In the data rows, 128 means zero.
A hidden rule labels the rows of this table. It goes by one to three of the table's principal directions, not those with the most spread.
(76, 98, 120, 94, 141, 108, 109, 172, 141, 80, 110, 115, 120, 132, 148, 154, 110, 113, 112, 143, 161, 175, 103, 115, 145, 108, 109, 89, 147, 111, 76, 135, 171, 112, 124, 125, 93, 115, 140, 110, 111, 177, 167, 167) XQ
(137, 113, 127, 89, 120, 109, 156, 70, 164, 108, 157, 154, 128, 130, 122, 114, 119, 110, 112, 74, 144, 126, 127, 157, 110, 111, 149, 111, 91, 175, 134, 116, 144, 104, 134, 161, 162, 149, 72, 118, 161, 148, 117, 107) XQ
(143, 155, 141, 137, 113, 99, 120, 73, 88, 166, 142, 111, 132, 134, 133, 138, 96, 167, 138, 101, 145, 100, 130, 142, 69, 112, 173, 182, 91, 174, 168, 122, 128, 111, 111, 169, 146, 151, 72, 101, 132, 85, 138, 53) AZ
(148, 122, 132, 114, 135, 146, 142, 122, 146, 122, 143, 154, 120, 136, 129, 118, 134, 116, 120, 108, 129, 126, 133, 139, 137, 129, 127, 105, 117, 134, 131, 117, 114, 129, 139, 131, 150, 120, 125, 143, 131, 148, 108, 158) QK
(133, 110, 121, 87, 138, 127, 132, 118, 148, 126, 159, 157, 110, 137, 135, 152, 119, 116, 110, 89, 135, 139, 130, 153, 128, 91, 135, 74, 100, 150, 95, 125, 148, 93, 128, 161, 168, 127, 60, 125, 144, 153, 113, 157) VT
(124, 126, 102, 142, 149, 148, 136, 141, 142, 135, 116, 115, 131, 128, 106, 134, 153, 122, 134, 156, 103, 117, 130, 112, 154, 140, 128, 137, 137, 109, 132, 147, 106, 136, 129, 114, 121, 117, 135, 134, 139, 130, 117, 152) XQ
(111, 143, 133, 157, 122, 117, 124, 132, 103, 139, 118, 123, 123, 124, 194, 139, 141, 148, 133, 112, 148, 115, 125, 151, 107, 132, 115, 158, 124, 110, 150, 101, 136, 138, 122, 142, 137, 140, 123, 116, 100, 107, 159, 84) AZ
(126, 109, 153, 170, 107, 96, 99, 98, 66, 119, 75, 61, 172, 136, 108, 145, 118, 201, 152, 195, 155, 128, 120, 94, 102, 110, 165, 213, 127, 139, 175, 183, 116, 170, 124, 150, 113, 164, 142, 56, 112, 77, 151, 64) XQ
(116, 163, 112, 183, 132, 148, 138, 150, 111, 158, 122, 117, 116, 121, 147, 150, 160, 131, 140, 149, 91, 98, 136, 123, 120, 161, 121, 162, 154, 96, 137, 114, 100, 140, 112, 111, 114, 122, 149, 164, 116, 86, 135, 92) XQ
(131, 78, 156, 129, 118, 95, 159, 95, 166, 77, 91, 109, 177, 150, 67, 107, 76, 143, 107, 111, 128, 148, 105, 126, 133, 96, 124, 157, 109, 153, 98, 180, 126, 112, 153, 123, 122, 175, 96, 105, 176, 112, 122, 110) VT
(156, 63, 158, 75, 99, 107, 93, 135, 135, 112, 138, 173, 118, 114, 155, 131, 131, 132, 104, 79, 141, 185, 127, 167, 135, 86, 120, 17, 83, 150, 108, 103, 142, 132, 136, 161, 176, 141, 71, 117, 119, 154, 111, 159) Yt
(130, 138, 139, 162, 133, 122, 108, 144, 94, 113, 102, 77, 142, 120, 136, 139, 130, 162, 141, 172, 145, 127, 116, 85, 118, 154, 142, 184, 144, 121, 178, 130, 100, 169, 123, 124, 75, 120, 190, 94, 71, 107, 157, 104) AZ
(151, 155, 132, 152, 121, 135, 155, 83, 128, 152, 135, 128, 138, 143, 88, 98, 113, 132, 145, 138, 109, 86, 137, 115, 103, 153, 163, 183, 134, 153, 165, 137, 84, 137, 125, 112, 120, 128, 148, 153, 156, 104, 105, 96) AZ
(132, 143, 116, 152, 131, 134, 130, 112, 109, 151, 134, 117, 121, 131, 141, 147, 147, 146, 142, 135, 123, 102, 136, 127, 102, 136, 159, 158, 126, 135, 161, 128, 101, 139, 114, 144, 136, 125, 119, 132, 122, 106, 130, 99) QK
(130, 70, 128, 127, 131, 122, 109, 178, 151, 104, 92, 119, 140, 121, 109, 139, 135, 134, 116, 149, 100, 173, 112, 112, 168, 118, 112, 72, 133, 110, 100, 149, 103, 147, 133, 107, 102, 123, 131, 132, 122, 136, 117, 178) Yt
(135, 143, 119, 90, 158, 140, 157, 97, 155, 112, 159, 139, 119, 150, 118, 124, 105, 108, 117, 104, 159, 112, 124, 132, 131, 119, 141, 134, 109, 154, 131, 126, 143, 100, 140, 148, 145, 116, 109, 112, 137, 169, 120, 162) QP
(100, 117, 119, 113, 130, 128, 128, 140, 141, 122, 129, 151, 122, 125, 155, 132, 142, 109, 115, 103, 136, 143, 130, 154, 145, 108, 94, 96, 126, 104, 86, 119, 170, 101, 134, 133, 151, 134, 99, 133, 145, 150, 139, 140) VT
(136, 109, 131, 106, 120, 119, 109, 113, 118, 145, 130, 137, 140, 131, 93, 130, 112, 136, 130, 139, 123, 139, 137, 124, 136, 93, 137, 106, 118, 142, 103, 157, 145, 110, 129, 139, 145, 137, 90, 112, 160, 129, 107, 140) VT
(119, 98, 144, 103, 114, 105, 119, 108, 128, 114, 117, 137, 140, 135, 139, 112, 114, 136, 128, 116, 163, 144, 124, 148, 127, 96, 122, 122, 110, 136, 123, 141, 158, 127, 139, 143, 156, 149, 107, 90, 144, 148, 137, 128) XQ
(152, 68, 132, 93, 137, 115, 107, 151, 150, 96, 113, 117, 135, 131, 107, 142, 116, 143, 110, 127, 128, 177, 106, 122, 157, 103, 140, 61, 100, 149, 120, 145, 111, 139, 136, 140, 122, 124, 101, 105, 112, 152, 109, 194) VT
(117, 135, 141, 127, 131, 126, 93, 159, 83, 139, 129, 119, 108, 126, 188, 170, 128, 152, 128, 126, 162, 140, 127, 142, 116, 107, 115, 121, 118, 111, 124, 111, 156, 128, 120, 156, 147, 125, 113, 96, 80, 124, 158, 127) AZ
(137, 89, 127, 85, 132, 122, 128, 119, 154, 119, 143, 153, 121, 136, 134, 135, 122, 122, 113, 88, 141, 149, 127, 159, 136, 87, 130, 74, 93, 148, 104, 137, 144, 109, 137, 156, 175, 135, 65, 114, 148, 158, 113, 166) AZ
(109, 139, 106, 133, 129, 144, 138, 134, 140, 142, 145, 154, 108, 118, 163, 127, 168, 103, 130, 103, 119, 118, 143, 153, 124, 140, 116, 111, 138, 108, 118, 106, 136, 121, 122, 125, 149, 120, 125, 164, 139, 139, 136, 125) AZ
(173, 153, 131, 119, 139, 121, 144, 45, 120, 129, 151, 113, 151, 137, 99, 102, 112, 152, 130, 104, 160, 93, 129, 116, 103, 134, 184, 189, 85, 189, 208, 122, 111, 123, 138, 168, 131, 134, 106, 87, 127, 126, 113, 100) VT
(143, 138, 129, 151, 124, 139, 136, 164, 140, 108, 117, 104, 131, 115, 115, 109, 136, 121, 129, 142, 99, 139, 120, 115, 141, 173, 115, 124, 152, 118, 138, 123, 104, 160, 129, 87, 88, 120, 193, 160, 97, 109, 122, 141) QP
(89, 162, 96, 101, 149, 121, 165, 87, 156, 105, 163, 136, 109, 133, 164, 125, 131, 92, 121, 89, 172, 102, 122, 144, 103, 139, 142, 156, 126, 147, 140, 97, 168, 94, 123, 152, 128, 121, 118, 123, 135, 171, 161, 104) AZ
(173, 107, 163, 167, 95, 102, 108, 64, 71, 155, 104, 98, 180, 135, 95, 123, 117, 208, 146, 132, 132, 116, 144, 129, 93, 89, 172, 193, 92, 165, 172, 180, 107, 147, 134, 167, 164, 180, 80, 78, 147, 54, 111, 60) AZ
(87, 153, 131, 102, 134, 120, 124, 159, 126, 114, 141, 143, 85, 126, 206, 155, 118, 102, 115, 113, 168, 135, 109, 151, 120, 136, 95, 105, 129, 109, 116, 65, 171, 114, 117, 139, 125, 114, 134, 120, 84, 162, 170, 123) XQ
(168, 167, 137, 159, 125, 159, 150, 90, 108, 163, 160, 149, 113, 134, 147, 121, 153, 137, 141, 107, 122, 77, 153, 142, 92, 155, 156, 167, 117, 142, 185, 100, 82, 147, 126, 144, 164, 123, 135, 154, 118, 100, 110, 92) QK
(154, 94, 149, 105, 109, 107, 130, 86, 135, 132, 134, 149, 140, 141, 118, 116, 104, 146, 125, 96, 139, 133, 131, 156, 113, 88, 147, 112, 91, 166, 128, 146, 128, 123, 136, 155, 175, 156, 69, 106, 159, 125, 105, 122) AZ
(127, 168, 141, 163, 116, 134, 157, 94, 115, 166, 139, 159, 125, 134, 164, 109, 129, 127, 142, 108, 129, 73, 144, 153, 101, 139, 112, 187, 130, 116, 148, 103, 123, 126, 130, 128, 158, 145, 125, 138, 146, 99, 130, 63) QP
(126, 136, 128, 115, 125, 129, 159, 119, 162, 114, 139, 156, 125, 131, 152, 90, 126, 101, 122, 89, 137, 121, 125, 162, 135, 140, 101, 118, 126, 127, 124, 106, 148, 123, 142, 115, 146, 135, 134, 143, 138, 148, 123, 137) AZ
(139, 70, 149, 77, 120, 100, 95, 100, 113, 126, 148, 166, 122, 129, 193, 161, 130, 159, 107, 50, 187, 160, 135, 184, 108, 44, 135, 68, 57, 156, 115, 119, 169, 102, 137, 214, 216, 154, 10, 66, 126, 153, 139, 130) XQ
(132, 83, 143, 111, 109, 75, 72, 86, 71, 105, 107, 79, 144, 130, 139, 171, 120, 198, 133, 156, 185, 160, 110, 108, 84, 91, 207, 136, 91, 185, 188, 144, 123, 156, 108, 200, 120, 146, 93, 47, 87, 123, 155, 86) XQ
(140, 150, 139, 129, 126, 149, 131, 139, 124, 131, 138, 140, 120, 128, 113, 117, 123, 113, 129, 144, 117, 123, 135, 116, 139, 147, 115, 123, 145, 118, 123, 116, 124, 132, 132, 107, 119, 115, 166, 149, 121, 130, 114, 142) XQ
(153, 95, 118, 179, 122, 142, 117, 171, 131, 148, 108, 111, 138, 110, 102, 148, 165, 151, 139, 150, 54, 137, 140, 109, 134, 138, 139, 109, 148, 112, 120, 164, 58, 164, 117, 102, 111, 124, 137, 170, 128, 75, 104, 133) AZ
(124, 120, 105, 173, 127, 134, 99, 194, 117, 142, 111, 109, 116, 91, 162, 151, 182, 137, 143, 160, 83, 139, 130, 99, 130, 169, 131, 104, 167, 96, 148, 111, 74, 178, 103, 100, 71, 98, 183, 162, 77, 105, 141, 124) AZ
(104, 83, 144, 146, 122, 111, 105, 174, 122, 107, 83, 111, 144, 129, 133, 151, 119, 149, 121, 150, 123, 165, 114, 116, 143, 103, 101, 116, 142, 97, 86, 156, 127, 136, 130, 115, 107, 139, 131, 117, 121, 116, 149, 134) AZ
(126, 152, 106, 140, 137, 134, 122, 141, 121, 162, 136, 118, 113, 125, 125, 139, 129, 127, 145, 152, 105, 107, 130, 110, 118, 147, 148, 137, 145, 128, 142, 126, 103, 133, 107, 115, 103, 105, 140, 144, 122, 118, 124, 127) AZ
(120, 133, 109, 174, 126, 125, 129, 149, 129, 132, 105, 99, 145, 111, 113, 121, 147, 135, 143, 160, 90, 121, 128, 96, 128, 161, 134, 157, 168, 113, 138, 145, 94, 153, 116, 92, 71, 122, 177, 154, 124, 96, 133, 105) XQ
(123, 141, 153, 148, 109, 120, 112, 72, 63, 156, 114, 94, 153, 160, 69, 143, 90, 173, 150, 175, 146, 108, 144, 109, 87, 91, 173, 211, 128, 148, 126, 194, 139, 113, 120, 149, 152, 156, 110, 100, 172, 85, 134, 74) QP
(112, 163, 115, 148, 133, 121, 132, 118, 122, 109, 125, 97, 137, 110, 129, 112, 140, 121, 132, 137, 140, 115, 121, 95, 112, 175, 142, 182, 149, 130, 171, 103, 123, 136, 121, 116, 64, 115, 188, 130, 102, 128, 163, 86) QP
(104, 92, 121, 114, 128, 104, 100, 148, 126, 114, 105, 114, 130, 113, 154, 148, 143, 138, 127, 140, 145, 156, 114, 126, 138, 111, 123, 104, 120, 118, 129, 130, 142, 140, 123, 142, 120, 131, 114, 89, 112, 145, 152, 132) Yt
(96, 171, 111, 136, 137, 124, 133, 129, 120, 145, 142, 130, 107, 121, 166, 135, 129, 112, 138, 131, 141, 99, 127, 118, 105, 153, 130, 161, 149, 119, 144, 94, 134, 119, 110, 124, 98, 108, 151, 133, 113, 135, 158, 92) AZ
(83, 150, 107, 146, 116, 123, 138, 142, 132, 132, 136, 144, 100, 108, 184, 144, 164, 100, 127, 118, 116, 119, 129, 146, 108, 156, 113, 120, 152, 104, 120, 81, 141, 124, 107, 122, 116, 125, 139, 167, 121, 124, 158, 76) XQ
(95, 110, 115, 153, 132, 151, 111, 202, 129, 159, 111, 155, 111, 120, 151, 160, 160, 113, 129, 146, 82, 142, 142, 136, 161, 114, 75, 79, 163, 58, 52, 138, 129, 119, 121, 97, 138, 116, 121, 173, 145, 121, 128, 159) QP
(146, 138, 137, 103, 121, 141, 149, 57, 122, 156, 172, 183, 119, 149, 139, 120, 131, 123, 128, 81, 155, 95, 158, 171, 103, 91, 146, 131, 94, 155, 128, 124, 150, 96, 138, 175, 217, 144, 61, 124, 175, 140, 105, 111) QK
(140, 119, 132, 114, 124, 124, 146, 117, 159, 126, 145, 161, 121, 130, 129, 115, 117, 111, 112, 80, 116, 129, 127, 145, 120, 127, 129, 99, 114, 147, 116, 105, 113, 109, 131, 128, 133, 127, 102, 160, 146, 138, 115, 129) AZ
(152, 103, 142, 137, 118, 109, 112, 92, 101, 133, 111, 101, 158, 142, 79, 138, 105, 173, 137, 159, 127, 130, 127, 103, 113, 101, 175, 154, 114, 163, 146, 175, 104, 137, 125, 149, 126, 147, 102, 96, 143, 99, 110, 109) VT
(125, 178, 102, 133, 152, 161, 131, 135, 115, 163, 153, 133, 106, 125, 147, 133, 154, 113, 139, 129, 128, 96, 143, 132, 134, 149, 122, 144, 134, 108, 144, 107, 138, 118, 123, 128, 141, 103, 136, 139, 118, 136, 129, 143) VT
(137, 44, 120, 159, 113, 101, 70, 166, 111, 138, 69, 98, 167, 96, 117, 148, 173, 181, 139, 167, 89, 172, 127, 102, 156, 101, 137, 91, 126, 109, 133, 174, 86, 174, 123, 128, 104, 141, 108, 99, 123, 96, 121, 134) QK
(141, 185, 100, 155, 135, 124, 146, 62, 112, 147, 145, 83, 137, 124, 96, 106, 136, 140, 162, 161, 132, 68, 133, 83, 78, 185, 209, 230, 139, 175, 231, 127, 81, 154, 106, 131, 78, 112, 178, 121, 121, 107, 135, 62) AZ
(157, 118, 161, 144, 102, 115, 131, 83, 112, 135, 107, 119, 164, 137, 86, 98, 108, 158, 130, 122, 125, 123, 131, 138, 121, 113, 133, 167, 100, 146, 146, 150, 122, 132, 144, 133, 153, 168, 105, 110, 159, 90, 111, 91) XQ
(119, 139, 126, 151, 130, 157, 126, 173, 114, 158, 134, 147, 101, 129, 171, 158, 153, 125, 137, 135, 107, 119, 144, 154, 135, 123, 94, 108, 145, 84, 95, 127, 132, 134, 122, 121, 168, 123, 125, 152, 117, 110, 125, 143) QP
(131, 66, 120, 122, 139, 127, 118, 175, 164, 131, 116, 161, 117, 119, 151, 159, 149, 124, 109, 104, 92, 156, 121, 138, 156, 104, 109, 48, 114, 109, 92, 120, 89, 128, 128, 129, 133, 117, 78, 146, 133, 142, 113, 168) Yt
(153, 133, 151, 120, 123, 148, 146, 107, 133, 144, 146, 155, 129, 152, 84, 119, 97, 122, 119, 107, 114, 119, 144, 143, 126, 105, 124, 125, 115, 139, 91, 148, 128, 97, 140, 126, 171, 138, 97, 153, 172, 118, 96, 141) QP
(113, 169, 147, 182, 112, 120, 128, 137, 90, 144, 102, 106, 132, 131, 143, 127, 111, 146, 143, 166, 121, 103, 119, 110, 105, 163, 118, 194, 159, 107, 150, 108, 110, 147, 115, 102, 84, 132, 181, 141, 104, 82, 150, 63) XQ
(138, 134, 169, 99, 121, 138, 130, 90, 96, 131, 155, 161, 112, 161, 159, 144, 101, 141, 122, 101, 187, 119, 141, 169, 104, 79, 125, 134, 93, 142, 117, 126, 169, 107, 142, 179, 216, 148, 80, 92, 130, 140, 128, 125) QK
(130, 70, 141, 81, 143, 128, 109, 198, 160, 61, 119, 141, 125, 127, 133, 147, 111, 112, 91, 128, 139, 203, 105, 116, 186, 102, 87, 21, 136, 114, 59, 131, 152, 125, 147, 121, 103, 111, 140, 119, 88, 181, 120, 230) QP
(128, 60, 154, 117, 117, 95, 87, 154, 121, 98, 81, 110, 159, 126, 111, 137, 105, 161, 117, 150, 138, 183, 108, 107, 153, 88, 117, 96, 119, 124, 103, 160, 129, 140, 138, 130, 104, 143, 116, 84, 120, 133, 134, 152) QP
(136, 127, 106, 117, 125, 123, 149, 102, 157, 125, 146, 138, 120, 127, 128, 112, 142, 114, 127, 99, 118, 121, 128, 146, 114, 143, 156, 111, 119, 157, 148, 115, 114, 129, 121, 132, 134, 126, 114, 156, 142, 137, 116, 125) QP
Which label does each new row get?
(151, 85, 151, 133, 108, 122, 104, 135, 108, 119, 115, 127, 135, 130, 125, 150, 134, 160, 123, 134, 122, 158, 131, 132, 124, 101, 142, 91, 116, 137, 119, 148, 111, 148, 128, 147, 150, 142, 108, 124, 118, 109, 114, 134) ~ VT
(121, 68, 128, 127, 117, 126, 81, 220, 131, 130, 102, 140, 115, 106, 149, 163, 152, 131, 117, 139, 84, 191, 124, 134, 165, 107, 91, 18, 143, 87, 63, 133, 120, 143, 119, 106, 120, 117, 118, 158, 109, 127, 121, 186) ~ QP
(133, 135, 157, 138, 109, 112, 115, 99, 83, 136, 121, 115, 131, 144, 154, 137, 110, 167, 136, 126, 166, 121, 127, 145, 90, 112, 148, 167, 107, 145, 158, 127, 135, 138, 124, 159, 156, 150, 113, 97, 112, 104, 145, 85) ~ AZ
(129, 169, 126, 159, 121, 138, 122, 109, 87, 168, 139, 122, 121, 124, 137, 133, 142, 141, 153, 151, 126, 90, 147, 115, 97, 148, 151, 179, 142, 126, 165, 121, 113, 140, 112, 132, 127, 121, 150, 132, 121, 100, 135, 80) ~ QP
(103, 175, 99, 168, 120, 126, 113, 137, 97, 166, 126, 88, 123, 100, 120, 135, 155, 129, 157, 164, 100, 104, 140, 102, 102, 168, 146, 180, 162, 115, 153, 128, 123, 137, 97, 106, 86, 118, 168, 147, 124, 89, 155, 70) ~ QP
(82, 147, 123, 132, 133, 128, 143, 150, 137, 94, 117, 108, 114, 134, 149, 136, 124, 106, 121, 135, 147, 134, 111, 130, 124, 148, 106, 149, 151, 105, 111, 116, 155, 122, 124, 111, 105, 126, 166, 138, 114, 141, 169, 118) ~ VT
(156, 83, 145, 110, 111, 89, 106, 88, 116, 102, 120, 119, 165, 124, 130, 110, 118, 169, 125, 105, 165, 155, 124, 130, 116, 94, 160, 119, 99, 173, 156, 147, 137, 142, 139, 166, 132, 153, 101, 77, 118, 131, 124, 120) ~ XQ
(118, 143, 95, 81, 158, 150, 162, 126, 186, 121, 170, 163, 104, 125, 127, 108, 135, 67, 122, 100, 132, 113, 133, 137, 150, 138, 113, 99, 132, 129, 110, 114, 149, 101, 136, 118, 138, 101, 129, 142, 152, 188, 117, 179) ~ AZ
(135, 156, 130, 76, 147, 131, 159, 103, 165, 101, 164, 165, 109, 137, 153, 97, 105, 86, 108, 88, 170, 116, 112, 142, 140, 147, 114, 110, 108, 150, 150, 66, 153, 108, 144, 137, 127, 110, 134, 118, 111, 190, 123, 156) ~ XQ
(138, 146, 163, 106, 126, 121, 161, 65, 122, 127, 153, 150, 125, 167, 141, 132, 75, 138, 112, 73, 176, 103, 127, 175, 96, 85, 128, 165, 79, 161, 120, 124, 166, 84, 144, 176, 201, 164, 54, 96, 152, 123, 127, 97) ~ Yt
(110, 113, 122, 89, 141, 113, 106, 135, 129, 100, 131, 127, 127, 119, 151, 132, 127, 121, 121, 127, 173, 152, 118, 117, 141, 113, 124, 105, 125, 130, 127, 120, 165, 122, 132, 146, 112, 115, 134, 84, 105, 176, 152, 155) ~ AZ
(109, 147, 98, 147, 146, 150, 129, 167, 138, 114, 124, 118, 124, 103, 147, 119, 178, 103, 134, 151, 118, 127, 131, 103, 155, 174, 107, 129, 168, 89, 140, 109, 126, 149, 128, 98, 82, 99, 200, 148, 97, 146, 144, 148) ~ QP
(93, 135, 115, 136, 139, 119, 108, 176, 130, 103, 100, 96, 130, 109, 129, 126, 132, 115, 124, 159, 128, 150, 107, 87, 146, 164, 112, 134, 160, 100, 130, 110, 128, 136, 120, 93, 46, 102, 194, 134, 95, 146, 167, 135) ~ QP
(160, 97, 110, 116, 148, 141, 145, 131, 178, 132, 137, 164, 126, 126, 126, 117, 150, 113, 116, 100, 98, 126, 127, 133, 158, 132, 131, 75, 110, 135, 138, 112, 79, 133, 138, 126, 133, 110, 100, 149, 139, 153, 87, 177) ~ Yt
(139, 66, 144, 105, 123, 122, 110, 156, 141, 102, 118, 132, 140, 133, 90, 155, 109, 137, 104, 125, 109, 183, 125, 127, 154, 76, 117, 57, 119, 132, 54, 173, 139, 111, 138, 134, 142, 141, 84, 127, 145, 129, 107, 177) ~ QK
(138, 92, 151, 118, 109, 103, 126, 89, 121, 119, 124, 140, 142, 139, 129, 138, 113, 153, 121, 112, 146, 135, 128, 142, 108, 88, 147, 124, 101, 156, 126, 143, 129, 124, 132, 165, 160, 157, 76, 99, 146, 119, 122, 98) ~ Yt
(136, 112, 136, 126, 124, 118, 114, 148, 125, 128, 112, 121, 136, 136, 107, 126, 100, 140, 130, 152, 116, 145, 118, 113, 140, 122, 129, 108, 138, 132, 113, 145, 117, 135, 126, 111, 104, 124, 137, 131, 125, 124, 114, 154) ~ AZ
(142, 128, 148, 125, 117, 137, 122, 136, 109, 136, 135, 135, 125, 140, 122, 141, 112, 138, 122, 122, 123, 141, 137, 151, 131, 102, 113, 105, 121, 126, 90, 144, 153, 114, 133, 135, 168, 144, 102, 135, 132, 108, 111, 143) ~ VT
(149, 73, 134, 103, 122, 113, 93, 159, 147, 131, 110, 152, 156, 105, 105, 97, 125, 129, 120, 117, 109, 171, 129, 118, 177, 101, 98, 59, 122, 118, 97, 143, 130, 127, 146, 108, 112, 124, 115, 117, 144, 150, 103, 185) ~ XQ
(130, 177, 111, 152, 139, 135, 151, 120, 132, 132, 145, 114, 117, 113, 144, 121, 142, 115, 137, 131, 121, 91, 125, 108, 109, 182, 142, 174, 144, 134, 180, 91, 102, 143, 117, 118, 85, 110, 174, 140, 96, 117, 139, 90) ~ Yt
(93, 110, 125, 70, 132, 113, 116, 122, 139, 110, 142, 164, 112, 130, 181, 131, 130, 105, 108, 80, 184, 154, 123, 170, 137, 89, 101, 79, 101, 122, 97, 99, 201, 91, 137, 161, 170, 132, 79, 100, 136, 189, 154, 151) ~ QP
(94, 122, 117, 102, 141, 136, 110, 163, 124, 138, 125, 136, 110, 136, 139, 154, 124, 113, 128, 149, 137, 144, 128, 136, 154, 99, 99, 94, 137, 96, 76, 142, 172, 106, 125, 127, 149, 119, 110, 117, 138, 156, 136, 173) ~ VT
(155, 142, 124, 136, 134, 153, 145, 132, 148, 145, 130, 140, 139, 127, 88, 91, 132, 112, 130, 125, 92, 116, 138, 129, 161, 146, 106, 126, 132, 116, 124, 134, 116, 126, 144, 95, 132, 125, 142, 157, 152, 122, 92, 160) ~ VT
(115, 117, 130, 111, 138, 121, 140, 130, 149, 101, 128, 127, 133, 135, 124, 135, 110, 119, 106, 98, 140, 145, 117, 140, 137, 107, 111, 119, 114, 130, 93, 134, 156, 96, 139, 137, 134, 139, 97, 120, 139, 140, 138, 140) ~ QK
(177, 108, 136, 161, 117, 117, 105, 89, 97, 165, 108, 98, 170, 117, 73, 122, 138, 183, 144, 142, 99, 116, 141, 103, 118, 116, 173, 169, 98, 155, 180, 166, 75, 149, 129, 145, 130, 148, 94, 100, 147, 73, 101, 92) ~ Yt
(133, 171, 136, 117, 123, 133, 144, 107, 120, 129, 161, 149, 100, 133, 178, 118, 124, 114, 128, 101, 159, 105, 128, 154, 100, 153, 132, 134, 122, 144, 161, 74, 141, 130, 123, 143, 144, 121, 144, 136, 97, 140, 135, 107) ~ QK
(84, 164, 134, 157, 124, 110, 135, 145, 115, 91, 97, 79, 141, 130, 123, 114, 97, 124, 136, 177, 146, 127, 104, 88, 117, 170, 116, 198, 180, 112, 132, 129, 145, 140, 121, 87, 44, 126, 222, 126, 100, 119, 175, 88) ~ AZ
(118, 78, 158, 46, 129, 108, 106, 131, 142, 85, 125, 146, 134, 156, 96, 134, 61, 119, 94, 113, 175, 190, 110, 139, 160, 56, 105, 58, 98, 144, 49, 155, 198, 78, 150, 148, 155, 139, 75, 87, 154, 188, 123, 201) ~ QK
(137, 192, 153, 126, 121, 133, 168, 50, 101, 149, 171, 148, 102, 166, 150, 135, 87, 131, 134, 107, 169, 66, 134, 156, 63, 130, 163, 198, 105, 170, 166, 96, 134, 107, 121, 169, 178, 141, 103, 122, 133, 113, 129, 59) ~ XQ
